Each row in the table below has a label, given by one hidden rule.
(1, 13, 30, 1, -10, -32, 33, 6, 20, 26, 33, -13, 13, -10, 53, -21, -30, -7, 21, -16, 33, 1, 20, -43, 8, 1, 9, -40, 76, -35, -9, 1, -26, 10, -13, -4, 66, 38, 6, -9, -11) Sf
(13, 16, 10, -1, 44, 74, -11, -16, -58, -50, -59, -9, 43, 26, -89, 32, 28, -10, 5, -9, -40, 15, 14, 11, 0, -12, -73, 55, 34, 7, 4, 20, 11, -64, 19, 64, -19, -37, -30, 1, -28) KZ
(10, -30, 0, 27, -8, -42, -59, 13, -14, -42, -127, 37, 14, 51, -28, -1, 0, 8, -70, 24, -62, -55, -39, -23, -3, 34, 40, 43, -127, -17, 41, -17, -93, 69, 24, 49, -9, -120, -31, 7, 7) KZ
(17, 6, -65, 12, -38, 26, 49, 10, 58, 51, -80, -4, 22, -10, -80, -20, 4, -9, -21, -6, -24, -24, -4, 16, -27, -43, -18, 33, 43, 23, 29, -9, 37, -26, 29, 13, 33, 11, 13, -22, -40) Sf
(-14, -15, -66, 52, 50, 18, -57, -17, -127, -42, -116, 13, 38, 71, -39, 43, 14, 36, 2, 80, -41, 17, 23, -76, -12, -55, -27, 65, 25, 25, 11, 27, -23, -31, -7, -22, -51, -67, -30, 34, -16) Dh
(-6, -41, 13, -19, 12, -76, -71, -17, -62, -13, 1, 43, -79, 82, -43, 20, -18, 20, -35, 127, -33, -15, 11, -35, 19, 49, 73, -58, -26, -36, 10, -77, -84, 102, -90, 9, -33, -33, -7, -14, -2) Dh
(-8, -3, 8, -26, -2, -49, 34, -44, 127, -37, 103, -3, -37, -2, 116, 28, -43, 29, 1, 86, 54, 49, 28, -21, 11, 57, 37, -107, 9, -23, -67, -67, 84, 5, -38, -54, 50, 69, 0, -86, 21) Dh
(-33, -10, 35, -27, -17, -19, -24, -4, -33, -10, 34, 9, 41, 1, -83, 17, -5, -7, -16, -40, 27, -10, -3, 28, -9, 17, 30, -36, -14, -30, -7, 2, -70, 31, -63, 47, -28, -14, -7, -20, 4) Dh
(-10, -8, 2, 41, -18, -21, -46, 12, -40, 25, -82, 12, 59, 19, -34, 3, 39, 0, -18, -22, -22, -40, -18, 70, 10, -8, -8, 10, -78, -35, 39, -12, -52, 24, -5, 18, 0, -37, -25, 47, 27) KZ
(-8, -29, 27, 6, -39, -47, -106, 9, -48, -9, 36, 46, -85, 45, -81, 25, 14, -13, -36, 39, 15, -41, 6, 1, -5, -5, -23, 33, -111, 3, 20, -55, -88, 5, -17, -1, -9, 16, -23, -11, 23) KZ
(11, -19, -45, 48, 6, -20, -8, -5, -95, 24, 2, 59, -63, 30, -18, 18, -6, -8, -24, 71, -30, 15, -26, -36, -18, -17, 55, 22, -36, -2, 50, -31, 11, 21, 72, -33, 11, 1, -5, 13, -22) KZ
(4, 41, 53, -64, 5, 74, 77, 28, 127, 48, 122, -53, 15, -60, 87, 12, -54, 10, 40, 80, 53, 24, -26, -18, 21, 40, 17, -75, 126, 31, -33, 19, 127, -77, 11, -42, 60, 101, 30, -51, -43) Sf
(-25, 22, -2, 27, 1, -24, 8, -3, 44, -28, 8, 21, -1, 20, -34, 6, 3, 27, 12, 78, -48, 24, -14, 30, -5, 0, 54, 14, -39, 20, -10, 5, -3, 0, -46, -48, -2, 19, 17, 0, -18) Dh
(15, 16, 59, -12, 7, 25, -44, 18, 71, 86, -68, -3, -10, -10, -31, -38, 46, -42, 15, -117, -9, -56, 5, 62, -8, -44, -19, 31, -127, -7, 64, 14, -97, 64, 59, 79, 17, -62, 8, 4, 30) KZ
(-9, 2, -14, -6, 25, 113, -18, -12, -50, 8, -112, 3, 59, -29, -28, 41, 21, -21, -11, -70, -35, -9, 40, 10, -10, -42, -34, 90, -27, -8, -20, 16, -50, -3, -45, 78, -55, -127, -8, 48, -23) Sf
(53, -17, 78, -31, -51, -51, -22, 50, 122, 127, 17, -24, 74, -122, -70, -54, 0, -22, -9, -88, 53, -53, 9, 127, 13, -13, -55, 27, -94, -25, 16, 53, -28, -19, 92, 61, 28, 15, 18, 32, 33) KZ
(18, 2, -127, 51, 53, 84, 46, -29, -90, -89, -77, 5, -88, 55, 55, 38, -1, 37, 0, 124, -127, 27, -29, -127, -18, -7, 55, 2, 127, 49, -7, -24, 50, -40, -30, -47, -21, 74, 9, 29, -50) Dh
(42, -13, 48, 9, -24, -63, 44, 30, 127, 109, 93, 4, -34, -33, -21, -22, -28, 5, -11, -46, 41, -24, -50, 12, 15, 16, -15, -124, -12, -36, 19, -24, -34, 10, 84, 33, 56, 39, 7, -28, 27) KZ
(-23, -43, -45, -4, 14, -77, -74, -8, -115, -87, -48, 54, -50, 57, -9, 39, -12, 31, -21, 99, -11, 40, -7, -11, 12, 54, 78, -36, 18, -18, 45, -75, -54, 58, -76, -35, -30, 28, 0, -27, -1) Dh
(1, -31, -25, 22, -18, -2, 31, 32, 110, 8, 84, -5, -110, -26, 44, -27, -14, 1, -75, 48, -3, 0, -30, 25, -9, 43, -10, -78, 30, 26, 37, -3, 12, 36, 57, -10, 22, 85, 30, -11, 19) KZ
(-31, -47, 13, -2, 1, -31, -57, 8, -96, 0, 13, 49, -75, 28, -29, 3, 2, -11, -39, 64, -44, -18, 3, 51, 34, 44, 91, -35, -40, -12, 19, 3, -82, 41, -12, 13, 28, -27, 1, 9, 19) KZ
(-23, 46, 1, -16, 37, 70, 23, -31, -60, -30, 5, -52, 75, 18, -89, 3, 20, -16, 48, -63, -45, -5, 53, 5, 6, -50, -85, 36, 67, 1, -60, 87, 21, -49, -1, 13, -55, -32, -40, 95, -35) Sf
(27, 8, -34, 30, 0, 76, 59, -9, -39, 43, -10, -6, 40, -36, -14, -21, 1, -21, -3, 19, -23, 3, -3, -17, -31, -9, -7, 13, -6, 43, 1, -5, 0, -8, 13, -31, -1, -30, -7, 72, -21) Sf
(10, 14, -78, 39, 16, 48, 30, -12, -85, -70, 23, -16, -43, 43, 12, 17, -25, 12, 7, 60, -39, 45, -14, -76, 11, 8, 36, 13, 83, 10, -8, -27, 45, -25, -37, -83, -26, 49, 23, -7, -6) Sf
(41, 12, -4, 51, -41, 9, 49, 20, 79, 19, 14, -29, 6, -14, -17, -21, -12, -14, 22, 93, 4, 19, 3, -82, -20, 15, 1, -2, 107, 36, 10, 6, 36, -34, 41, -13, 14, 57, 19, 49, -1) KZ
(-26, 9, -11, 12, 39, -1, -60, -25, 78, 26, -6, 33, -22, 50, 74, 30, -28, 44, 14, 75, 22, 21, 7, -36, -4, 52, 42, -23, -33, 7, -35, -20, 53, -1, -22, -67, -8, 45, 28, -30, 18) Dh
(4, 15, -53, 19, 3, 16, 51, -16, -39, -7, 11, -4, 8, -11, 5, 24, 1, 24, 39, 46, -6, 35, 4, -81, -16, 19, 28, -61, 72, 19, -14, 0, 34, -59, -53, -72, 48, 52, -3, -55, -29) Dh
(-4, -3, 39, 14, 3, -118, 21, 11, -52, -36, 7, 7, -108, -36, 59, -10, -8, 17, -15, 82, 35, 27, -1, 6, 17, 87, 76, 7, -2, -23, -26, -25, 26, 12, -29, -42, -10, 52, 11, -62, 33) Dh
(-11, -8, -10, -48, 33, -51, -8, -58, -16, -18, 16, 10, -84, 13, 37, 25, 1, 22, 9, 17, 28, 5, 13, -36, 16, 16, 44, 13, 93, -14, -6, -11, 36, -2, -35, -79, -4, -18, -10, 20, 2) Dh
(-15, -46, -81, 46, 76, -30, -56, -43, -127, -46, -89, 52, -72, 83, 32, 27, -4, 29, -2, 114, -69, 4, 16, -97, -1, 21, 33, -9, -34, 31, 24, -38, -11, 28, -93, -68, -28, -9, -7, -7, -11) Dh
(3, -42, 7, 23, 6, -45, -29, 34, -73, 57, -16, 10, 7, 23, -9, -19, 35, -18, -31, 86, -8, 1, -33, 41, -15, -16, 32, -42, -121, -14, 26, -40, -3, 60, -14, 2, 9, -28, 3, 29, 31) KZ
(6, 72, 73, -62, -66, 46, 105, -8, 127, 30, 127, -67, 87, -83, 9, -7, -28, -3, 49, -74, 49, -1, 27, 53, 34, 35, -34, -29, 2, 2, -82, 51, 70, -26, 13, -4, 44, 52, 1, -90, -15) Sf
(22, 24, 71, -12, -57, -27, 26, 30, 127, 71, 1, -26, 56, -95, -29, -35, -21, -25, -16, -32, 58, -5, -19, 101, 4, -2, -5, -72, -57, -32, 64, 2, 8, 33, 100, 28, 34, 69, 15, -5, 24) KZ
(-9, -24, -51, 0, 16, 23, 10, 5, -101, -4, -28, -16, 4, 17, -63, 1, -13, -17, 16, -39, 6, -28, 42, 56, -2, -12, -31, -6, -8, 7, 8, -3, -48, 20, 3, -4, -53, -58, -27, 33, -29) KZ
(7, 20, -72, 18, 11, 38, 43, -24, -66, -49, 79, -24, -12, -35, 127, 18, -32, 15, 44, 103, -5, 32, 7, -59, -32, 14, 38, 14, 127, 29, -6, 35, 70, -86, 14, -14, 10, 99, 26, -44, -40) Sf
(-16, 23, -43, 20, -2, 109, 64, -16, -5, 15, -15, -49, 30, -18, 14, 18, 1, -2, 21, -40, 11, 17, -20, -19, -10, -31, -18, 43, 81, 45, -38, 48, 14, -56, -19, 51, -8, 69, -14, 23, -34) Sf
(-7, 8, 85, -43, -39, -38, -7, 32, 51, 34, 84, -1, 67, -31, -55, -46, 10, -11, 18, -65, 57, -31, 12, 93, 34, -13, -20, -29, -127, -50, -21, -19, -56, 37, 31, 72, -29, -16, -29, -32, 60) KZ
(7, -2, -33, -17, -31, -29, -51, 17, 126, 82, 1, 9, 34, -37, 72, -56, 6, -1, -35, -36, 9, -39, -13, 19, 25, 1, -2, -94, -92, -29, 18, -12, -30, 8, 8, 40, 40, 6, 4, -23, 36) KZ
(-4, -4, 16, -38, 30, -19, -41, 7, -84, -76, 5, 18, 8, 12, -62, 24, 22, -10, -19, -39, 7, -32, 1, 23, -17, 36, -75, -34, -79, -38, 7, 18, -3, 41, -15, 65, -44, -51, -14, 29, 7) KZ
(49, -5, 19, 8, -1, -27, 18, 2, -32, 59, 106, -16, -3, 28, 121, -3, -17, 25, -17, 81, 35, 30, -40, -37, -11, 54, 71, -125, 61, 18, -2, -31, 24, 32, -50, -43, 52, 53, 56, -58, 11) Dh
(2, 38, -127, 70, 48, 127, 83, -22, -127, 39, -127, -71, -28, 18, -8, 10, 15, -6, -2, 83, -117, 28, -26, -127, -68, -101, -35, 127, 127, 112, 17, 41, 127, -80, 17, -41, -40, 11, 9, 60, -93) Sf
(-48, 5, -10, -4, -29, 37, -26, -1, -122, -23, 2, 0, 40, 54, -127, 18, 33, -1, 33, -75, -27, -28, 47, 10, 1, -16, -95, 92, -91, -25, 6, 40, -18, 23, -45, 79, -57, -61, -31, 57, -3) Dh
(6, -7, -71, 6, -13, -16, 27, 25, 96, 64, 70, -1, -2, 32, 61, 1, 7, -2, -19, -34, -40, 11, -36, -13, 1, -12, 35, -33, 54, 15, -18, 22, -3, -8, 38, 10, 27, 20, 19, 28, 12) KZ
(7, 9, 71, -15, -38, -24, 38, 9, 73, 10, 72, -2, -1, -25, 9, 5, 4, -26, 4, -63, 14, 7, 13, 59, 3, 38, -11, -4, -11, 4, -3, 5, 27, 14, 4, 15, 33, 6, -13, -27, 25) Sf
(31, 21, 26, 32, -31, 6, 29, 45, 54, 127, 2, -14, 28, -49, -12, -51, 47, -25, -51, -48, 10, -61, 12, 14, -35, -35, -67, 25, -46, 4, 28, 68, 16, -23, 96, 62, -7, -39, -8, 99, -43) KZ
(-27, -21, -90, 20, 47, 62, -25, -41, -127, -70, -33, -10, -19, 72, -126, 32, 4, 4, -3, 18, -43, 4, -4, -78, -20, 3, 37, 120, 9, 8, 38, 6, -18, -32, -65, 38, -50, -31, -28, 42, -33) Dh
(-10, 5, 61, -35, -12, -37, -81, -6, -67, 76, -72, 36, 127, 53, -127, -2, 66, -44, 31, -127, -11, -97, 43, 124, 30, -79, -90, 127, -127, -23, 2, 48, -127, 23, -9, 127, -80, -127, -57, 62, 32) KZ
(16, 35, 27, -9, -20, 28, 69, 11, 21, 91, -19, -36, -14, -41, -26, 11, 18, -10, -24, -51, -14, -11, 0, 78, -2, -48, -18, 42, 45, 17, -34, 17, 48, -28, 18, 50, 36, -32, -3, 47, -25) Sf
(16, 6, -119, 70, 66, 122, 38, -19, -127, -97, -62, -10, -24, 53, -19, 38, -11, 6, 17, 69, -96, 41, -10, -126, -32, -70, 15, 127, 127, 42, -13, -19, 50, -87, -48, -66, -46, 21, 17, 50, -57) Sf
(-1, -53, 27, 2, -14, -64, -65, -7, -121, 26, -51, 44, -85, 45, 49, -16, -4, -9, -17, 46, -43, -16, -31, 9, -8, 9, 72, -81, -127, -27, 45, -31, -21, 30, 5, 22, -38, 11, 10, -36, 21) KZ
(4, 1, -8, 22, -32, 60, 23, 21, 103, 71, -80, -20, 20, -42, -63, -20, 17, -29, -35, -15, 19, -28, 18, 33, 13, -53, -68, -26, 9, -6, -9, 45, -46, -37, 14, -7, 3, -9, 18, 21, 12) KZ
(-12, -15, -83, 16, 14, 51, 2, -43, -102, -56, -58, 42, -69, 72, 53, 18, -43, 33, 7, 56, -14, 39, -14, -49, -21, 67, 50, -61, 127, -13, 15, -22, 80, 13, -66, -49, 10, 85, 14, -8, 9) Dh
(-12, 13, 67, -14, -23, 61, 30, -7, 60, 61, -22, -17, 36, -41, 23, 23, 31, 21, 49, -29, 20, 0, 30, -3, 34, -14, -42, 21, -38, -4, -12, -2, 23, -20, -44, 30, -24, 22, -33, 52, -14) Dh
(-20, 8, -31, -20, 1, -19, -34, -35, -46, -39, -22, 10, -31, 34, 56, 16, -10, 18, 4, 36, 30, 28, 15, -34, 2, 9, 38, -28, 15, 1, 18, -50, -2, -10, -32, -53, -34, 44, 9, -11, -30) Dh
(10, -13, -58, 78, 11, -2, 57, 23, -40, 3, -32, 5, -83, 45, 94, -23, 15, 7, -20, 64, -40, 51, -23, -127, -34, 7, 54, -25, 127, 32, 31, -28, 50, -26, 10, -79, 2, 93, 31, -16, -13) Sf
(-12, 5, -23, 7, 54, 17, -6, -43, -94, -110, -39, -7, -47, 84, 13, 47, 2, 28, 25, 6, -21, 32, 18, -4, 12, 39, 19, 11, 42, -1, -27, -3, -19, -20, -19, -4, -49, -28, -25, -7, -34) Dh
(-6, -26, 2, -16, 17, -16, 70, 24, 31, -91, 77, -2, 27, 7, 127, 1, -36, 17, 6, 35, -3, 1, -6, 9, 2, -4, 58, -34, 36, -8, 4, -70, 72, 14, -58, -37, 55, 43, 18, -23, 23) Sf
(-3, 15, -45, -10, 4, 91, 5, 4, -62, -3, -92, -13, 127, 50, -94, -23, 49, -60, -19, -71, -38, -32, 21, 15, -21, -101, -80, 127, -7, 31, 5, 74, -59, -48, 25, 67, -65, -77, -29, 90, -49) KZ
(-24, -27, -45, 42, 60, 44, -13, -11, -127, -89, -127, 40, 1, 75, -68, 22, 11, 15, -31, 74, -30, -4, 1, -6, 18, -1, 20, 57, 16, 4, -17, 1, -37, 1, -72, -34, -41, -48, -2, 25, -45) Dh
(-5, 68, 27, -36, -9, 58, 97, -18, 61, 45, 127, -45, 35, -43, 127, -2, -34, 19, 67, -5, 48, 17, 9, 51, -14, -11, -59, -40, 127, -9, -32, 63, 79, -61, -45, -88, 46, 62, -4, -46, -25) Sf
(-24, -6, -86, 63, 81, 97, -2, -60, -127, -106, -127, 5, -11, 66, -22, 75, 38, 8, 61, 121, -127, 49, 15, -115, -31, -81, -50, 127, 127, 86, 32, 31, 64, -82, -35, -3, -72, -105, -26, 45, -102) Dh
(24, 3, -96, 42, 49, 9, 27, -2, 18, 36, -66, -11, 8, -8, -35, -7, 24, -8, 4, 35, -61, 0, -13, -19, -41, -57, -10, 33, 70, 41, 27, 12, 9, 7, 70, 28, -15, -20, 7, 51, -15) KZ
(13, -5, 11, -19, -39, -22, -5, 21, 55, 116, -2, -11, -27, -9, -9, -42, -1, -12, -49, -13, -21, -39, -37, -49, -9, -17, 14, -30, -4, -4, 26, -9, 47, 20, 76, -6, -6, -3, 13, -5, 4) KZ
(-11, 10, -64, 39, 48, 87, 3, -41, -122, -103, -71, 1, 16, 71, -69, 47, 3, 11, 22, 25, -35, 36, 12, -61, 9, -20, -4, 74, 82, -4, -25, 4, 24, -33, -82, -31, -64, -9, -4, 23, -24) Dh
The hidden rule looks at only part of the columns. Which column or columns, counting from 0, in order?
6 17 34
Which label does each new row get?
(9, 10, -8, -40, -1, -18, 39, -4, 96, -35, 63, -2, 62, -14, 71, -4, -22, -5, 18, -52, 33, -2, 12, 71, 18, 18, -22, -12, -2, -15, -42, 3, 35, 5, -18, -43, 6, 15, -7, -40, 9) -> Sf
(10, -18, -22, 30, 17, 11, -20, 10, -48, 22, -78, -20, 47, 23, -72, 3, 52, -49, -11, -75, 7, -48, -7, 6, 1, -70, -73, 127, -127, 18, 42, 45, -92, -17, 40, 58, -33, -127, -25, 93, -7) -> KZ
(26, -18, 76, -13, -35, -75, -71, 59, 87, 76, 43, 23, -2, -10, -14, -33, -18, -1, -66, 54, 49, -31, -18, 72, -8, 12, 15, -38, -113, -32, 30, -9, -78, 64, 65, 75, 18, -43, 0, -38, 85) -> KZ
(-30, -11, -99, 28, 42, 30, 43, -46, -60, -127, -20, 21, -80, 35, 95, 23, -21, 34, 30, 94, -55, 43, 5, -77, -4, 31, -2, 34, 127, 22, -46, -53, 36, -18, -37, -75, -6, 61, 20, 8, -36) -> Dh
(3, -4, 38, -25, -39, -14, -20, -9, 23, 55, -23, 3, 75, -16, -56, -28, 19, -28, -9, -37, 66, -27, -5, 62, 22, -7, -67, 37, -58, 2, -12, 17, -38, 34, 64, 88, 7, -67, 21, 19, 14) -> KZ
(-27, -43, -106, 49, 41, -28, -47, -3, -127, -52, -74, 31, -77, 127, -45, 43, 5, 36, -17, 63, -78, 11, -19, -51, -14, -21, 4, 42, 106, 21, 3, -54, -1, -7, -92, -15, -31, -19, -2, 2, -24) -> Dh
(-38, 6, -34, 32, 41, 23, 47, -21, -127, -81, -75, -4, 33, 46, -12, 28, 36, 1, 16, -9, -54, 22, 39, -78, 2, -27, -29, 119, 102, 35, -7, 10, -30, -32, -65, 0, -38, -26, -15, 21, -30) -> Sf
(-3, 3, 8, -32, 44, 5, -17, -36, -41, -46, 34, -48, 32, 7, -111, 28, -2, 10, 64, 14, 8, 19, 38, 70, 12, -27, -16, 7, -55, -18, -6, 35, 58, 7, -85, -32, -21, 21, -29, -18, 7) -> Dh
(49, 36, 2, -20, -52, 53, 87, 15, 127, 84, 38, -36, 47, -19, 28, -40, -10, -22, 0, -41, 84, -20, -22, 40, 0, -21, 4, 33, 39, 28, 2, 15, 91, -3, 80, 14, 35, 72, 21, 12, 9) -> KZ
(-3, 67, 44, -18, -28, 96, 107, -21, 127, -21, 114, -43, 69, -127, 113, -39, -11, 3, 48, -13, 57, 22, 2, 33, -3, -24, -44, -20, 127, 7, -72, 42, 58, -86, 32, 28, 63, 78, 10, -8, -30) -> Sf
(19, -3, -16, -3, -22, 44, 21, 39, 127, 127, 24, -32, 12, -41, -31, -56, 7, -32, -51, -20, 15, -4, 4, 25, -3, -75, -22, -4, 71, 6, 41, 33, -13, 3, 91, 54, 28, -28, 18, 16, 14) -> KZ
(-21, 1, -87, 26, 66, 76, 28, -62, -127, -15, -22, 12, -37, 91, -18, 33, -32, 31, 57, 71, -58, 28, 19, -37, -16, 23, 26, 55, 60, 26, -10, -11, 12, -52, -102, -77, -25, -26, -7, 30, -45) -> Dh
(-27, -5, 12, 0, 35, 44, -30, -39, 29, -86, -55, 14, 46, 55, -127, 36, 5, 10, 57, -61, -23, 11, 37, 6, 7, -14, -33, 94, 72, 4, -15, 11, -9, -8, -81, 2, -58, -99, -39, 9, -10) -> Dh
(-16, 56, -25, -17, 29, 121, 86, -37, 37, 4, 49, -48, 64, -61, 51, 8, 11, -23, 66, -25, 27, -17, 24, 13, -6, -20, -75, 80, 77, 32, -20, 42, 16, -96, -64, 5, 0, -10, -12, -11, -11) -> Sf
(-3, 20, 76, -28, 13, -66, 21, -26, 52, -26, 111, -28, -36, 11, 127, 7, -53, 29, 18, 76, 32, 32, -2, -21, 27, 17, 23, -29, 23, -27, -18, -17, 35, 24, -38, -39, 33, 49, 7, -112, 0) -> Dh
(-13, -32, -44, 38, 41, -15, -9, -28, -2, 0, -66, 15, -14, 50, -77, 10, 19, -4, -26, 45, -28, 8, 13, -45, -41, -14, -1, -8, -32, -2, -8, -29, -29, -2, -2, -6, -35, -28, -10, 30, -5) -> KZ
(10, 18, 79, -7, -85, -2, -15, 20, 127, 81, 102, -34, 40, -67, 68, -51, -3, -37, -4, -115, 50, -13, -8, 95, 13, -22, -62, 6, 16, -25, 24, 50, -5, 32, 52, 17, 58, -19, -5, -12, 4) -> KZ
(-11, -11, 27, -28, -31, -49, -68, -3, 40, 16, -1, 52, 85, 1, -95, -3, 17, -13, -4, -69, 52, -37, 7, 115, 12, -1, -38, 23, -127, -32, -1, 12, -64, 59, -23, 55, -35, -123, -29, -27, 33) -> KZ
(-41, 58, 40, -81, -7, 63, 28, -55, -81, -127, 83, -48, 45, -36, -4, 20, -16, 52, 79, -45, -1, 36, 59, -22, 41, -28, -64, 9, 127, 1, -90, 34, 42, -44, -127, -61, -22, -58, -18, -52, -5) -> Dh
(-5, -7, 3, 12, 27, 1, 38, -42, 16, -95, 40, 13, -61, 28, 127, 14, -20, 34, 27, 54, 33, 39, -1, -63, 11, 27, 27, -8, 127, 3, -28, -21, 45, -16, -44, -35, 27, 65, -7, -67, -20) -> Dh
(1, -12, 0, 27, -15, -41, -30, 75, -19, 80, 10, 30, -71, -16, 95, -39, -21, -4, -26, -9, 0, -9, -50, 30, -6, 10, 1, -65, -26, 11, 34, -44, -34, 61, 57, -21, 29, -3, 20, -1, -2) -> KZ
(22, 10, -35, 11, -23, -14, 71, 27, 127, 46, -49, 2, -30, -34, 106, 20, -28, -7, -17, 10, -19, 42, -2, -69, -26, 2, -20, -23, 95, 30, -16, 29, 68, -1, 18, -61, 48, 127, 17, -20, -4) -> Sf
(-23, 25, 78, -79, -60, 72, 15, -15, -21, 16, 82, -2, 122, -61, -20, 20, 9, 0, 35, -52, 59, -24, 12, 84, 30, 5, -45, -3, -88, -20, -44, -1, -27, -36, 44, 24, 14, 11, -33, -64, 43) -> KZ
(-8, -3, 127, -55, -25, -53, -39, -5, 75, 74, 37, -4, 87, -74, 31, -18, -4, -29, 8, -127, 16, -42, 7, 76, 39, 19, -88, 13, -114, -28, -17, 22, -26, 45, 59, 76, 4, -83, -2, 9, 39) -> KZ
(31, 1, 35, -17, -50, -74, -8, 51, 90, 95, 127, 24, -59, -74, 17, -40, -30, -9, -26, 29, 59, 23, -33, 31, 4, -2, 58, -109, 0, -32, 8, -23, 9, 31, 91, -2, 83, 41, 36, -22, 42) -> KZ
(20, -3, -15, 16, -20, 45, -16, 15, -50, 15, -49, -17, 81, -28, -52, -36, 20, -39, -24, -49, -40, -49, 16, -39, -20, -63, -13, 8, -25, 31, 15, 34, -28, -16, 64, 19, -31, -17, -35, 43, -15) -> KZ
(-44, -24, 121, -26, -1, -32, -21, -41, -29, -43, 33, -6, 46, -3, -40, 21, -21, 11, 10, -72, 67, 4, 33, 46, 43, 51, 25, -91, -123, -14, -35, 2, -18, 36, -51, -5, 17, -15, -2, -30, 30) -> Dh
(-26, -11, -111, 86, 85, 42, -31, 5, -127, -53, -127, 24, -65, 98, -85, 21, 14, 7, 6, 89, -83, 31, -6, -127, -42, -39, 60, 80, 104, 44, 19, -10, 27, -36, 19, -33, -43, -49, -12, 66, -61) -> KZ
(-11, -18, 2, -20, -1, -42, -41, 6, -50, -84, -3, 5, -40, -16, 24, 18, -13, 19, -5, -29, 44, -6, 5, -18, -5, 66, 49, -47, -9, -2, -17, -29, 19, -5, -104, -18, -6, -33, -13, -20, 11) -> Dh
(-31, 5, 43, -26, 30, 3, 4, -33, -60, -50, 17, 12, 39, -20, -58, 33, -1, 5, 40, -55, 9, -13, 36, 33, 25, 29, -23, -33, -14, -38, -21, -4, -49, 4, -102, 29, 21, -57, -38, -55, 2) -> Dh
(21, 33, 57, -56, -32, -14, 80, -8, 41, 4, 52, -4, -57, -8, 105, -5, -44, 23, 12, 35, 44, 43, -2, -46, 21, 38, 28, -93, 37, 24, 2, -17, 60, -13, 21, -70, 77, 58, 44, -35, 13) -> Sf
(-1, -58, -9, 1, 37, -127, -71, 26, -2, -57, -26, 56, -127, 93, 29, 16, -35, 33, -63, 97, -13, -1, -38, -34, -18, 59, 94, -76, -36, -59, 33, -83, -41, 8, 1, -84, 2, 18, 28, -47, 33) -> Dh
